Families of rows that turns and mirrors carry onto each other, the same ones carrying the whole set onto itself: the rest of each named row's family, in list order
5 families of 6 rows
z368: -4.93; 1.83; -2.90; 2.97; 4.48; -2.07; -3.32; -0.87; 1.18; -3.64; -1.58; -0.34; -2.50; -1.60
z24: -1.67; 0.03; 4.36; -2.43; 1.63; 0.39; -1.84; -3.63; -0.18; 1.08; 0.91; 0.59; 0.67; -1.96
z487: -0.91; 2.07; -1.31; 3.24; 3.44; -1.87; -3.91; 1.10; 1.27; -4.85; -2.96; 3.93; 1.27; 0.09
z185: -1.29; -0.53; 2.51; -1.92; -1.12; 0.46; -2.03; -3.95; -1.08; 0.88; 0.01; -1.36; -0.68; -2.02
z361: 1.50; -2.10; 3.96; 0.54; 0.12; -0.10; -2.07; -0.82; -2.12; -0.48; -0.21; -2.01; -0.17; 0.06
z223: 1.55; 1.25; 3.17; -0.36; -0.23; 0.09; 2.09; -0.25; 2.31; 0.95; -0.88; -1.37; -0.51; -1.03
z124: 0.73; 1.27; 4.65; -1.38; 0.53; -0.22; 0.79; -0.76; 1.54; 1.17; -1.42; -0.34; -0.93; 0.72
z8: 3.05; -1.74; 2.85; 1.40; 0.83; -1.33; -2.94; -2.08; -2.50; 0.25; -2.06; 0.33; -1.38; -0.81
z753: -2.30; 4.86; -3.27; 1.83; 3.08; -0.56; -1.70; 2.06; 3.13; -2.06; -1.31; 2.60; 0.19; -2.65
z605: 1.32; 1.61; 2.82; -1.22; -2.59; 0.48; 0.52; -1.88; 0.11; 0.88; -0.84; -0.72; 0.29; -0.92
z905: -1.13; 1.26; -2.18; 2.77; 4.07; -2.67; -2.75; 3.19; 0.78; -4.62; -2.32; 1.42; -0.57; -2.01
z431: -1.11; 0.37; 2.85; -0.44; -0.23; 1.92; -3.05; -3.58; -1.03; 1.86; 0.79; -1.59; -0.69; -0.86
z459: -4.64; 1.42; -3.69; 2.14; 2.48; -1.85; -4.33; -0.78; 2.30; -3.32; -1.80; 2.28; -0.91; -3.64
z780: -4.16; 2.04; -3.80; 2.11; 4.19; -1.18; -4.77; 0.07; 1.14; -2.38; -1.58; 1.42; -2.12; -2.58
z416: 2.39; -2.20; 3.13; 0.79; 1.32; -0.54; -2.16; -2.07; -1.20; 0.15; -1.13; -2.02; -1.89; 0.28
z348: -1.33; 1.82; -1.80; 3.23; 4.09; -2.90; -1.59; 1.98; 0.61; -5.66; -1.27; 1.30; 1.26; -2.17
z737: 1.80; -0.63; 4.66; -0.10; 1.39; -1.09; -2.83; -2.40; -2.28; 0.63; -1.68; 1.44; -0.62; 0.28
z164: -1.10; 0.82; -2.74; 3.48; 1.93; -3.27; -3.25; 1.64; 1.54; -4.60; -3.41; 2.29; -0.60; -2.43
z742: -5.38; 0.77; -1.27; 1.29; 4.57; -1.18; -3.97; -0.60; 2.65; -4.65; -1.11; 1.85; 0.29; -1.24
z189: -2.44; 3.70; -3.03; 2.35; 1.23; -1.80; -1.36; 1.50; 4.58; -2.90; -2.33; 2.09; -0.11; -2.80
z752: 1.89; -1.82; 3.50; -0.68; -1.37; -1.06; -1.58; -1.65; -2.57; -0.76; -1.30; -0.63; 0.10; -1.21
z110: 1.64; 1.56; 3.48; -0.30; -1.06; 1.40; 0.02; -0.71; 0.21; 1.01; 0.58; -0.91; 1.63; -0.38
z852: -2.27; 6.08; -3.20; 3.46; 2.78; -0.84; -1.62; -0.05; 2.29; -2.18; -1.64; 2.35; 0.23; -1.32
z78: 0.69; 0.74; 1.84; -0.41; 0.89; 1.71; -3.09; -4.81; -0.39; 2.06; 0.99; -0.13; 0.02; -1.61
z542: -1.53; -0.08; 2.44; -1.30; 1.24; 0.85; -2.50; -4.40; 0.27; 1.62; 1.46; -0.06; 0.50; -3.61
z279: -2.70; 5.23; -3.02; 2.53; 1.20; -0.20; -0.65; 0.12; 3.86; -2.17; -2.56; 1.08; -0.94; -0.39
z401: -3.50; 4.19; -1.75; 2.13; 2.68; -0.57; -1.74; 0.62; 4.62; -2.90; -3.04; 2.12; -0.95; 0.82
z511: 2.17; 0.52; 3.66; -0.80; 0.55; 0.81; 0.96; -0.81; 1.52; 0.37; 1.04; -1.54; 1.57; -1.34
z309: 0.16; 1.51; -1.83; 3.65; 2.57; -2.41; -2.79; 1.29; -0.65; -5.55; -2.64; 2.77; 1.79; -1.35
z580: -5.81; 0.52; -2.36; 1.45; 3.77; -1.33; -3.67; -1.67; 1.17; -4.12; -0.57; -0.09; -0.81; -2.84

Same family as z511: z368, z416, z348, z852, z78
Same family as z780: z361, z753, z905, z431, z110
Same family as z605: z185, z459, z164, z189, z752
Same family as z742: z24, z487, z124, z737, z401

Families of rows that turns and mirrors carry onto each other, the same ones carrying the whole set onto itself: the rest of each named row's family, in list order
4 families of 4 rows
z501: 0.58; 0.05; -2.33; -4.34; 2.94; -2.57; -0.24; 0.51; -6.12; 3.34; -2.10; 1.85
z489: 2.26; 0.05; 2.15; 0.37; -4.31; -5.07; 2.23; -0.66; -4.85; 3.24; -1.00; 1.81
z796: 0.93; 0.12; 2.38; -5.14; 1.85; -3.62; 0.55; 3.32; -4.40; 1.22; -2.48; -3.49
z216: 1.53; -0.92; 2.64; 0.64; -5.08; -3.40; 0.34; 2.28; -2.86; 0.95; 2.44; 1.98
z771: 0.95; -1.01; -3.67; -6.18; 2.14; -2.30; -0.44; 2.22; -4.76; 1.14; -0.41; -0.99
z128: 1.32; 0.35; 2.43; -1.83; -4.32; -0.70; -0.75; -1.03; -1.60; 2.67; 0.58; 3.02
z203: 0.58; -1.49; 0.96; 1.39; -5.41; -3.93; 1.15; 2.00; -4.22; 1.01; 1.54; 1.48
z958: 1.70; 1.05; 2.15; -5.66; 2.79; -3.09; -0.14; -0.13; -5.15; 1.37; -2.11; -2.33
z502: 1.52; 0.11; -2.17; -6.76; 2.24; -2.43; 0.73; 2.43; -5.09; -0.35; -1.29; -1.51
z36: 0.48; 0.59; 2.32; -3.56; -5.56; -1.05; -0.74; 1.00; -1.87; 1.98; 2.50; 1.90
z264: 0.97; 0.01; -2.86; -4.42; 2.61; -2.12; -0.62; 3.37; -5.52; 2.28; -1.20; 3.05
z316: 2.39; -0.28; 1.20; -0.38; -5.09; -4.87; 4.38; 1.18; -5.15; 2.47; 0.12; 1.42
z987: 1.25; -1.19; 2.52; 0.00; -5.25; -1.49; 0.71; 1.61; -2.03; -0.34; 1.75; 1.35
z477: 0.52; -0.18; -2.35; -6.43; 1.98; -3.39; -0.52; 2.66; -6.25; 0.94; -1.25; -2.59
z747: 0.87; -2.26; 1.56; 1.03; -5.16; -2.15; 1.46; 1.98; -2.33; 1.75; 1.31; 1.42
z615: 1.83; -0.21; -1.41; -6.35; 2.14; -4.24; 0.03; 2.25; -5.68; -0.46; -0.43; -2.61

Same family as z316: z796, z36, z264
Same family as z958: z501, z489, z128
Same family as z216: z502, z477, z747

